In the data rows, 128 means zero.
Here are some points, each followed by its number:
[105  74 128 120 135 159  90  83 166 112 106 166 113  82 159  59 128 105
 136  60 135  98 135 113 143 135 135 120 151 159 159 196 143 105 105 143
 135 166 151 105  45  74  67 128  82 128 143 135 151 136 104  29 113 143
 181 182  82 106 128 143 166 128 166 204] 0
[143 173 121 105 135 166 159 181 136  52  75  98 113 113 136 105 158 143
 158 136  82 106 120 113 113 105  82  90  90 136  83 105 105 128 128  98
 128 106 189  75 197 158 196 120 151 136 136 151  98 128 211 166 151 151
  67  60 136 159  59 158 128 151 136 120] 1
[113 151  83 105 113 189 136 151  60  52  91  90 242 158 128  97 158 136
 136 113 128 220  74  60 212 173  52 120  60  90  90 135 158 173 174 204
 204 159 189 151  83 188 151 143 120 204 158 255 113 128 181 151  52 151
 120 151 204 235  90 196 181 189 212 227] 2
[151 135 197 143 166  98  83 121 121 150  75 113 158 128 121  67 128 113
 151 113 151 144 158 159 196  90 128 166 151 128 151 143 135  97 128  83
 128 144 120  98 167 128 135 113 113  98 174 113 121 158 127 128 120 212
 143 159 128 113 151 196  90 113 151 136] 3
[ 98  97 174  75 128 105 113 136 128  82 136 143 181  60 144 112  98 105
 204 159 143 113 113  98  90 120 181 128 151 128 189 181 181 128  60  98
 113 159 113 151  75  82 151 158 120 136  60 105 105 196 120  90 151 143
 181 159  98  83 158 196 136 128 136 128] 4
[158  97 143 113 143 113 151 136 113  82 113  90 173  90 113 105 136 136
 128 113 196 113 166 136 135 105 143 120 174 105 166 127 105  59 113  83
 158 136 136 128 106  90 135 158 128 113 143 135 143  90 135 143 166 181
 181 174 120 128 151 143  98  74 113 189] 5
[ 82  97 136 181   0 136 174  98  22 226 106 255  67 255  98 143   0  52
   0 255   0 128   0 174  52 181 128 255 196 255  90 173 151 242   6 255
   0   0  37 250  45 255 166 250  82  75  60 181 227 255  66  37   0   0
   0 128   0 113   0 105  67  21   0   0] 6
[ 90 113 113  37 158  75 166 121 121 128 182  98 151 136 136 143  67  75
 120 144 135 128 128 174 166 135 227 112  90  75 121  59 120  97 174 189
 113 106 181  98 152  97 143 113 143 121  90 120  67 113 135 143 136 121
 135 121 120 128  52 105 181 151 105 136] 7
[ 75 151  67 105 158 121  83 113 136 166  98  83 113 181 189  97 136 105
 158 121 128 136 128 166 143 158 135  74  90 113 105 127 151 120 151 128
 166 159 143  90 106 173  67 174 151 144 181 151 181 105 135 166 151 113
 135  83 151 159 166 128 181 211 159 196] 8
[128 120 136 166 135  83 151  83 136 158 189 121 128  82 106 173 151 143
 113  98 135 128 158 136 135  90 158  97 128 166 143 143  52  82 120  90
 120 151 105  14 167 120 120 136  67 144 136 105 159 136 150 136 120 143
 135 204 128  83 166 151 128 143  83  82] 9
Which point above is nearest to each new point, looking only along the 3 directions in which the numbered points spread most? Its number follows each.
[105 166 128  90 189 121 143 151 143 150  91  98 105 143 121 128 113 113
 136 144 143 136 151 136 143 105 151 150 105 151  83  74 128 105 143 174
  97  68 166 136 113  90 105 143 128 166 158 128  60 105 188 143  98  98
 128 121 151 128 120  97 120 120 143 113] 7
[120 105 250 128  82  98  60  75 151 128 144 182  97 143 106  97 143 128
 151 113 151 128 120  60  82 173 143 128  98 151 136 165 204 173 128 136
 143 151 120  75 167 150  75  98  97  98 120 128 159 174  66 105 143  98
 143 159 120  68 135  82 128 105 159 105] 4
[143 135  75 135 173 143 143 181 143 188 136 113 120  82 128 135 128 143
 143  91 128  98 135 143 151 105 143 128 158 143  98  67 113  97 158 128
 113 113 143  98  98 120 113  67 196 174 136 120  75  82 181 166  90 151
 105  83 166 121 120 143  90 173 136  75] 7
[120 128 121 151 113 105 128  44 189 120 129 136  74 166 204 173 113 121
 151  98 113 113 113 105 196  82 113 135 136  52 121  74  82 151 174 105
 143  98 181 121 152 135 166  82 158 151 158  97 189  67 165 219 136 105
 143 136 128 166 135  44 158 158  98 136] 7
[ 90 135 136 120 173  98  22 159 128 135 129 105  67 136 174  97 105 113
 120 144 128  90 151 128 173  74 135  90 113  67 121  97 120  44 174 136
 105  90 204  90 152 105 204 143 173 189 136 158 159 120 181 151 158 113
 135  90 136 151 143  67 120 143 151 113] 7
[ 60  82 174 166  97 121  75  44 136 166  83 189  97  82 106 150 120 113
 128 113 143 128 113 121 128 166 158 158 174 113 113 150 173 166 128 143
 113 136 128 136  68 128 196 120 135 128 128  90 128 143  89 105  90 174
 158 174  90 113 143 128 158 181 166 136] 4
[212 173 113 189 120 166 166 113 121  97  98  83 105 151  30 128 189 189
 143 129 166 151 158 151 113 151 105  82 151 174 174 127  90 151 120 113
 189 166 151 151 144 188  75 143 143 166 166 105 128  75  97 120 151 174
 113 113 151 166 166 135 143 158 189 158] 8
[166 166 189  90 128  83 113  75 151 166 129 143  97  98 151  90 120 143
 158 129 128 113 151 136 143 105 128 173 143 151 166 165 196 166 158 182
 113 128 143 128  68  82 166 181  52  68 128 105 151 158 112 105 120 166
 173 151  90 121 151 158 151 128 166 136] 4
[ 60 113  52 128 158 121  90 136 174  97 159 113  74 174 144  74 143 105
  82  68 120 144 143 159 135 135 120 105 181 128 128 105  90 113 143 121
 143  83 113 128 152 120  90  90 204 151 120  97 136  90 173 174 113 121
 113 106 151 166 135 113 166 128 113 128] 7
[ 90 113 174 105 143 105 105 128 105 105 159 136  97  98  98  82 151 159
  75  91 135 128 151 113 120 105 113 120 196 105 136 150  59  82 113  75
 120 151  82 136 113 135 128 128 189  60 105 128 113 105 104 158 105 151
 158 166 120 144 113 135 128  82 121 113] 3
[143 143 151 196  67 255 189 159  37 166   0 105 204 143 113 143 189 255
 151 121 120 255 128  83 143 181   0  97  98 151 159 135  59 158  82 121
 242 220 120 128 190 135  75  82 189 212 166 219 204 143  97  67 120 166
  74 212 166 204 158 158 158  67 189 174] 8
[105  74 113 143 151 121 113  75 121 188 136 151  59 128 174 128 128 113
 151  75 120 106 135 235 189  90 105 128 120  60 143  74 105 120 128 204
 120 113 143 143 136 128 189 166  97 166 105 128 166  82 165 151 166 159
 113  60 136 159 120  90  67 135 151 158] 7
[ 98 120 105 128 135 105 128 105 159 128 144 105 135 105 113 150 136 113
 143 159 128 174 128 143 151 105 158 188 105  75 159 143  97  97 113  90
 151 144 143 143 159 135 143  82  90 106 120 120 143 143 104 151 136 128
 135 204 120 113 151 113  90 120 143 151] 3
[204 151 136  59 173  98 174 143 121 128 167 121 113 196 159  90 151 151
 166 121 143  98 135 136 113  97 128 143 113 128  90 135 128 143 158 128
 113 151 113 113  91  36 151 151 158 166 181 105  44 113 173 174 181 136
 120  98 143 136 120 151  75 181  98 120] 7
[212 211 181 173 143 128 166 151  75  97 174 113 113 181 106 173 181 143
 143 136 120 136  97 113  90 113 113 128 151  90 197 127  59 135 120  83
 158 159  98 105 113 173 120 158  90  75 166 151 166  82  74 113 166  83
 113 136 143 121 113 151 143  67 136 151] 3
